rotation steps, each row followed by its count of steps
The counts run from 0 to 255.
[132 133 127  78 160 178 130 133 126  88 118 117 130  93 112  62 143 105
 124 150 155  98  93 122 141 143 118 110 117 113  89 113 146 159 136 148
  93 157 123 154 118 157 142  93 162 113 141 104 168 146 156 191  94  80
 153 130 140 138 131 160  99 160 114 154 106 122 134 113]	236
[153 115 134  91  91 151 111 119 111 105 110 151 166 127 152 134 117 110
 134 128 111 162 114 123 131 128 102 102 100 177  80 143 153 122  89 144
  73 151 103 149 116 165 115 138 161 146 102  86 188 129 119 151  99  93
 169 156 106 148 135 133  89 176 148 100 112 162 142  94]	208
[143 152 139 114 143 152 144 186 140  98 107 139 131  85  95  88 109  95
 110 117 154 113 111 149 128 161 141 141 155 142 112 113 146 124 133 191
  79 133 100 120 157 128 143 113 157 134 132 121 172 136 160 149 141 114
 175 111 145 110 147 154 167 129  68 122 147 166  89 126]	15
[137 123 157  92 144 159 125 143 142  87  92 158 128  86  92 109 108 101
 138 152 152 119  66 121 152 144 138  78 115 118  78 100 133 124 122 149
 110 168  82 147 136 129 160 111 159 121 137 121 156 125 152 166 108  85
 158 144 115 141 152 144 103 174 129 162 144 130 133 126]	86
[149 123 129 109 110 118 140 142 136  81 122 165 149 124  98  77 100 132
 133 128 174 139 130 128 126 115 102  97 119 147 108 146 124 133 149 118
  85 175  98 154 145 144 139 131 167 138 115 143 153 118 127 149 104  92
 145 202 101 184 111 126  84 182 129  87 110 155 133 100]	77
[151 143 126 109 124 153 142 153 144 118 132 158 145  80 106  77  99 114
 132 129 159 150 119 128 124 142 105 119 125 149 101 119 143 138 131 145
  60 177 102 124 136 135 106  97 127 146 107 107 168 157 108 185 101 104
 190 131 140 155 104 171 120 154  88 144 131 149 125 128]	8
[155  88 137  98  97 138 133 133 118  84 123 124 121 152 129  52 117 126
 100 123 186 104 129 150 120 135 105 145 132 136 130 147 135 151 142 126
  87 129 111 159 159 143 154 128 158 116 134 159 155 109 156 141 123  96
 124 181 118 166 125 117 107 186 135  76 108 146  99 100]	72
[156 111 119 106 129 111 128 175 127  86 111 102 158 148 122  92 120 111
 115 135 197 116 115 139 126 123 136 123 138 159 106 122 137 149 142 132
 105 132  87 145 174 114 180 134 189 112 154 147 140 104 164 117 139  94
 124 193 121 150 138 105 123 164 131  83 129 185 140 102]	222
[137 154 158 123 124 168 125 129 132 110 117 120 131  75 115 166 109  90
 118 127 132 112 112 122 147 134 114  89 133 201 106 106 167 122  82 176
  95 132  98 141 137 159 168 118 127 152 137 105 186 146 142 131 129  83
 165 131 125 108 157 129 133 144  90 137 137 113 134  91]	113
[160 112 145 133  83 143 119 135 105  87 112 139 150 128 128 124 112 115
 115  89 153 134 153 144 131 141 117 149 150 183 133 157 154 121 115 176
 103 115 115 135 164 140 153 137 155 153 118 151 204 113 163  93 136 142
 156 146 137 126 136 110 156 160 114  58 122 156  85 104]	45
[150 117 137  87 146 182 120 162 141 107 113 123 144  91 122  98 123 113
 134 126 138 121  84 112 140 163 148 133 137 126  97 100 152 141 129 166
 103 149 139 110 123 128 143 100 152 133 122 116 183 112 164 181 117 124
 184  73 161 128 129 175 145 163 112 151 145 170 122 179]	162
[138  89 154 112 119 177 131 149 111  80 127 126 128 102 124  54 120 113
 115 126 168  85 113 142 131 159 129 161 152 135 134 120 144 153 144 174
 120 133 138 114 149 132 161  93 152 120 131 149 189 125 188 160 117 135
 170 106 153 139 112 140 149 161  98 137 147 140  84 156]	167
[136 128 165 127 119 155 129 148 149  96 111 161 109  71  97 112  84 119
 128 127 163  92  97 136 136 156 144 115 152 149 130 118 144 126 125 181
 117 130  98 116 165 114 172 108 141 139 129 145 170 115 165 143 136 127
 178 123 135 142 133 128 157 151  86 162 178 149  84 162]	17
[163 113 127  94 127 117 128 153 148  83 114 117 142 135 121  72 119 121
 125 147 200 121 123 135 145 134 123 125 135 138 112 115 130 153 150 127
 111 134  97 143 172 105 177 131 186  96 154 157 137 110 158 133 138  98
 119 194 124 169 131 122 114 183 121  90 125 163 130 100]	223
[128 111 141 115 129 155 132 125 151  83 129  92 126 124 129  77 137 138
 132 143 180  88 113 101 132 121 105 110 122 154 146 115 149 167 168 146
 129 127 122 152 124 146 203 112 181  98 166 161 150 156 172 137 107 118
 144 173 145 150 108 129 108 183 106 126 120  98 130 122]	98
[156 108 144  86 111 142 126 113 111  77 111 145 143  93 103 101 100  84
 115 118 175 121 116 152 138 138 129 105 147 139  89 132 133 146  77 153
  89 154  99 165 174 131 145 122 160 147 120  97 180 103 153 132 148  82
 118 160 107 133 150 122 109 149 140 118 127 167  96  84]	215
[135 100 151 132 106 154 121 157 118 104 123 100 134 122 108  90 129 133
 107 113 149  93 126 137 108 137 130 142 151 188 141 166 164 131 147 172
 108 134 153 110 126 154 176 119 157 148 128 158 196 129 175 154 124 144
 181 121 163 145 115 118 146 159 112 100 139 168  94 152]	170
[152  94 136 110 115 171 107 133 101  82 110 123 171 123 152  94 125  97
 140 125 156 120 112 125 164 150 143 146 133 146 123 104 153 128 109 173
 155 101  99 126 162 139 179 120 176 129 148 140 189  93 203  95 149 133
 155 127 131  96 144 145 163 167 129  99 140 131 109 121]	192
[151 126 120  85 148 159 120 157 169  90 113 110 143 122 140 101 141 130
 142 156 158 134  90  91 138 126 116  99 102 142  84  92 147 153 166 124
  94 154 131 134 103 137 161 115 175 106 139 127 144 127 135 183 101  96
 155 140 149 160 130 166  95 187 135 123 105 145 181 132]	231
[148 124 154 137  78 147 115 135 145  77 106 167 135  99 103 103 105 145
 144 112 162 130 152 107 116 136  84 108 126 165 149 163 151 119 175 142
 115 159 123 128 128 147 151 130 137 166 108 177 187 142 151 133  99 170
 194 154 143 175  95 152 105 174 101  88 112 140 117 134]	176
[127 136 143 127 129 135 132 126 132 101 135 136 140 116 127  83 122 123
 134 135 149 123 120 104 132 121  76 108 103 162 137 117 134 150 160 132
 121 160 110 143 113 178 155 104 164 126 151 148 171 181 141 148  79 112
 166 189 121 153  81 150  91 177  91 105 107  95 155  94]	103
[162 130 143 116 125 143 111 184 166 122 113 157 154  97 130 126  94 130
 155 139 146 148 105  99 144 142 140 122 116 168 102 107 134 116 144 136
  76 163  91  87 116  94 149 115 153 129 107 142 158 121 113 156 109 120
 185 127 141 164 119 162 123 160 108 155 168 177 151 177]	156
[176 100 144  74 107 165 114 113 108  86  94 163 144 110 133  92  97  99
 123 126 142 134 103 136 149 150 111 116 112 126  82 100 139 116  80 145
  83 138  86 161 147 159 109 127 145 132 114 101 170 104 131 141 110  83
 145 141  95 139 145 128  97 178 135 128 124 127 111  97]	211
[156 115 147  74 114 168 118  95 149 113 134 111 143  88 153  87 103 103
 132 122 135 120 121 122 136 158 105 137 144 175 102  95 149 154  81 157
  65 136 137 139 138 130 115 113 128 118 115  91 171 138 124 163 131  74
 163  93 144 142 126 166 105 169 106 164 139 143 116 134]	137
[156 139 135 129 120 115 125 203 149 133 128 149 154 107 119 118  90 135
 135 136 167 166 126 121 126 131 128 137 131 190 125 126 124 129 151 135
  66 158  83 103 137 106 150 127 167 139 113 153 163 140 107 138 123 120
 182 160 129 174 115 132 134 148  90 114 159 201 136 151]	152
[169  85 164  75 108 167  96 127  94 104 115 140 171 119 158 122 115  95
 143 145 111 157  73 114 166 157 148 135 106 142  75 107 136 132  76 144
 103 137  96 119 118 138 139 125 168 125 123 101 170  90 146 140 112 101
 158 125 113 122 145 133 112 178 152 137 148 158 152 150]	61
[136 112 144 117 121 181 140 167 106  95 131 115 142 108 129  60 133 100
 112 121 155  98 101 135 132 158 139 164 153 150 120 128 139 152 142 184
 104 140 132 101 134 155 155  99 165 137 138 134 197 133 182 154 114 130
 176 106 157 105 116 142 168 157  98 117 139 166  98 160]	166
[159 108 154 103 107 151 121 144 109  86 104 153 146 128 114  97 100  92
 101 137 167 115  95 156 138 142 144 111 145 147  94 130 124 127  78 156
  75 138  80 157 177 143 150 139 159 131 135 113 163 105 151 127 131  76
 121 183  99 139 147  93 126 165 127 116 156 153  92  91]	216
[129 137 128  98 156 164 127 168 137  81  97 122 138  94 104 136 135 102
 129 135 157 107  73 121 149 127 158  78 136 146  76 110 152 125 113 154
 104 165 112 136 136 124 187 112 186 150 137 102 166 110 172 155 135  91
 160 122 143 118 160 131 122 150 141 130 119 170 137 109]	88
[131 132 135 102 140 176 130 151 137  92 121 103 124 106  96 102 149 113
  96 130 145  84 103 128 117 124 141  91 137 165  97 137 167 143 108 156
  84 160 136 148 111 173 168 107 161 145 134  95 188 142 159 178 129  72
 153 128 150 133 146 123 112 156 125 138 106 139 132 109]	239
[163 132 118 104 123 120 109 146 151 111 126  95 161 123 169 102 111 119
 142 138 181 124 140 111 150 126 106 144 125 201 162  88 149 140 136 157
 111  95  93 113 166 106 188 124 163  97 159 163 149 151 153  99 149 101
 139 166 135 131 140 133 135 170  82  99 139 121 133 112]	123
[161 134 140 120  96 118 134 201 154 121 115 131 136 126 124  83  94 144
 115 135 174 127 146 157 129 143 132 157 142 193 139 121 146 119 152 148
  56 110  81 110 149 109 152 140 151 117 129 163 147 125 120 147 132  99
 154 159 128 163 143 124 143 160  82 105 160 163 116 147]	148
[149 118 123 129 127 147 121 164 127 105 128 137 170 122 135  88 127 135
 155 124 148 162 135  95 141 136 103 157 111 155 136 108 147 135 188 153
 130 150 112  98 120 141 160 110 171 132 138 165 174 159 157 131  92 162
 200 147 148 133 102 172 142 166  90  91 130 145 146 164]	28
